One turning vector, and how many ticks it has turned
The counts run from 0 to 195.
[137 137 124 110 102 177 159  86 143 113  82 150  97 149 170 126 123 110
 129  89 113 176 100 150 162 130  96 130 110 109 110 102 159 110 167 118] | 93
[120 118  97  60  82 116 126 111 121 146 142 142  90 118 167 167 137 105
 120  57  94 136 116 112 129 116 137  95 135 129  85 114 142 127 120 134] | 29
[115 100 105  81 119 179 119 111 141 142 100 148 111 119 158 155 109  61
 100  83  97 140 119 157 150 122 126 111 141  95  85 113 164 123 118 112] | 141
[128 110  91 126  65 140 101  95 130 150 119 151  82 138 140 179 121 129
 128  92 141 157 150 109 134 123  97  83 151 158 108 110 141 123 132 167] | 169
[132 123 111  99  83 200 154 103 131 141 111 143  83 124 160 166  97 114
 141 100 127 185 123 131 162 129 138  98 137 141 120 110 154 102 156 123] | 49
[122 137 114 111 126 132 124  77 122 167 129 138  81 142 135 156 117 129
 133  57 163 137 151 134 148 127 106 121 132 111  87  75 178 121 160 115] | 123
[145  95 130 111 119 145 114 110 123 155 133 141 106 128 169 156  97 135
 134  63 145 152 124 133 115 104 119  90 121  82 116  80 174 148 177 118] | 116
[128 109 140  95  84 196 152  96 106 126 125 164 107 136 170 174 124 119
 154  76 122 147 136 128 158  97 133 129 145 119 123 103 150  96 127 146] | 183
[ 82  95 136  81 119 166 147 108 108 139 125 157 130 135 162 172 109 107
 128  97 131 177 130 146 131 126  98 126 144 119  99  67 157 117 115 154] | 190
[118 121 129 105  73 195  99 100 119 137 102 162 114 168 157 182  99 120
 160  87 134 137 139  99 147 118 143 128 144 137 109 121 163 125 132 141] | 177
[122 134 123  93 111 161 138 109 134 106  97 114  79 148 179 143 115  86
 119  90 123 167 127 169 145 137 117 126 157  98  87 102 130 124 159 124] | 98
[102 102 108 115  94 124 115  93 116 141 137 149 118 160 151 162 101  81
 123  73 102 128 154 153 123 130 106 124 162 100 126 126 153 145  98 189] | 16
[108  96 113 118  99 137 108 114 115 119  79 152  84 153 188 116 106 128
 102 100 115 154 113 143 118 137 116  93 178  97 103  98 144 122 163 156] | 102
[ 88 138  95  80  91 155 105 116 119 146 102 125 117 136 139 175  96  93
 122  86 130 163 113 115 131 158 114 103 114 143  69 117 155 159 126 115] | 37
[113 103 106  76  76 129 106  86 144 161 124 167 134 149 158 135 113  87
 126  78  92 130 126 117 114 123 115 111 126 111 150 115 164 137 107 164] | 21
[118 134 121  92  73 196 109  87 148 151 106 146 112 160 159 180 110  94
 164  86 139 140 143 111 153 121 137 140 137 136 125 118 145 123 132 135] | 178
[111 115 106  58  97 124 130 114 128 145 148 132  96 105 155 186 125  88
 122  60 106 160 130 123 123 114 115 111 123 127  80 109 133 142 120 124] | 30
[137 118 109 128  99 135 132  77 120 144 137 129  91 168 140 157 138  77
 118  68 127 136 144 158 164 139 120 103 175  99 130 104 149 113 126 177] | 9
[132 109 104  98  85 195 134 107 147 159 104 141  96 120 157 155  98  88
 130 111 131 185 123 129 157 131 129 101 133 151 136  97 135 104 151 122] | 50
[124 138 133 103  81 129 122  90 141 128 152 142 117 135 182 156 143  99
 148  57 145 184 127 148 126 142 138 139  99 113 154  84 153 119 130 147] | 69
[ 98 160  99  87  81 146 118 100 124 144 105 115 110 147 134 158 120  93
 126  82 135 167 114 116 146 182 106 107 109 150  78 115 158 146 122 129] | 38
[104 133 117 127  97 167 136 110 128 125  81 170 125 158 157 163  96 126
 142  96 117 165 119 140 128 125  66 138  91 128  89  96 168 141 154 122] | 86
[ 99 118 108 100  86 115 109  84 139 160 126 145 108 163 148 145 111  70
 125  83 110 127 155 147 133 138 111 122 168 115 133 108 143 130 108 188] | 15
[121 100 125 133  61 187 102 104 101 131 103 165 119 159 151 179  97 133
 147  82 134 135 136 107 138 119 120 109 138 134 117 128 166 129 127 165] | 176
[110 137 115 108  80 167  88  96 127 134 118 123 101 170 133 189 112  85
 140  88 166 157 149 114 153 154 124 124 138 137  94 122 154 149 133 133] | 172
[122 128 123 122  88 122 132  91 121 135 114 141  89 164 199 109  98 157
 134  75 126 145 133 140 109 144 127  92 151  88 120 111 157 131 163 170] | 108
[140 102 110 141 112 121 101 113  99 149 140 123  98 131 150 183 115 108
 120  39 144 132 146 155 133 126 104 102 137  89  92  93 154 149 154 137] | 121
[101 119  92  94  78 125 125 119 116 153 118 156  94 112 151 165 114 134
 125  76 101 155 124 103 120 134 100  89 132 165  76 109 137 131 118 136] | 35
[146 111 109  92  94 157 132  93 162 134 149 134 119 118 154 173 109 117
 126  85 134 196 125 136 114 129 109  71 102 118 114 119 178 147 141 138] | 160
[112 115  85 146  95 122  70 111 111 178 109 156 114 154 137 157 117 103
 121  58 120 107 139 131 136 129  95 112 144 117  90  98 153 143 133 140] | 126
[158 108  87 105  74 147  95  95 154 140 135 142  95 135 151 145 145 117
 111  86 130 170 104 105 139 136 129  60 134 126 117 110 172 128 147 143] | 162
[107 121 137  94  80 146  93 124 121 125 136 152 133 153 193 177 110 100
 146  75 143 163 125 134 112 125 165 142 118  96 131 103 168 143 138 126] | 67
[103 128 113  94  95 140 137 108 132 113 131 140 107 143 174 148  91 140
 120  79 107 163 134 142 111 158 133  83 141 102  84 145 196 141 115 157] | 152
[110 114  94 109 112 140 150  92 141 136 118 143  93 110 153 131 123  91
  97  65  95 153 144 168 142 145  92  98 156 110  99 119 148  99  98 170] | 144
[117 149 111 115  72 162 106  73 137 137 115 120 104 167 134 173 118  92
 146  80 167 161 161 119 152 158 109 126 133 146 121 122 152 131 120 160] | 173
[139 107 109 110 103 163 105  96 134 123 141 112 100 129 133 192 119  94
 120  90 170 186 131 128 139 144 109  92 125 125  91 108 172 149 139 135] | 166
[152 120  81 106  62 127  95 112 147 135 141 141  81 132 159 172 146 112
 122  77 118 164 123 115 140 123 140  68 146 137 104 117 139 127 145 146] | 163
[135 134  91 100  69 131 105 116 144 117 144 130 116 142 177 151 125 110
 125  67  98 160 110 133 125 152 155  73 129 109 109 150 166 147 127 154] | 157
[157 105  99 104  90 155 109  93 158 140 131 143 114 125 145 154 125 114
 116  92 141 183 105 114 130 135 120  60 109 123 118 101 187 135 140 137] | 161
[133  95 107  73  95 130 119  82 124 148 131 161 119 120 148 132 140 107
 109  68 111 149  88 106 129 119 111  91 109 114 124  98 178 124 116 151] | 27
[105 164  96 110  68 134 138  91 128 140 111 120 100 140 138 149 118 109
 138  68 122 167 124 127 144 183  97  99 102 154 102 123 151 128 119 155] | 39
[156 116 104 139  90 175 149  94 126 147 125 149  97 161 150 160 125 128
 135  67 115 127 136 140 161 113 131  78 167 106 119 114 162 104 153 157] | 4
[120 109 120 119 110 146 142  83 146 129  88 128  88 135 173 119 113  96
 108 101 124 186 132 170 130 143  68 107 145 107 119  80 133 120 147 163] | 100
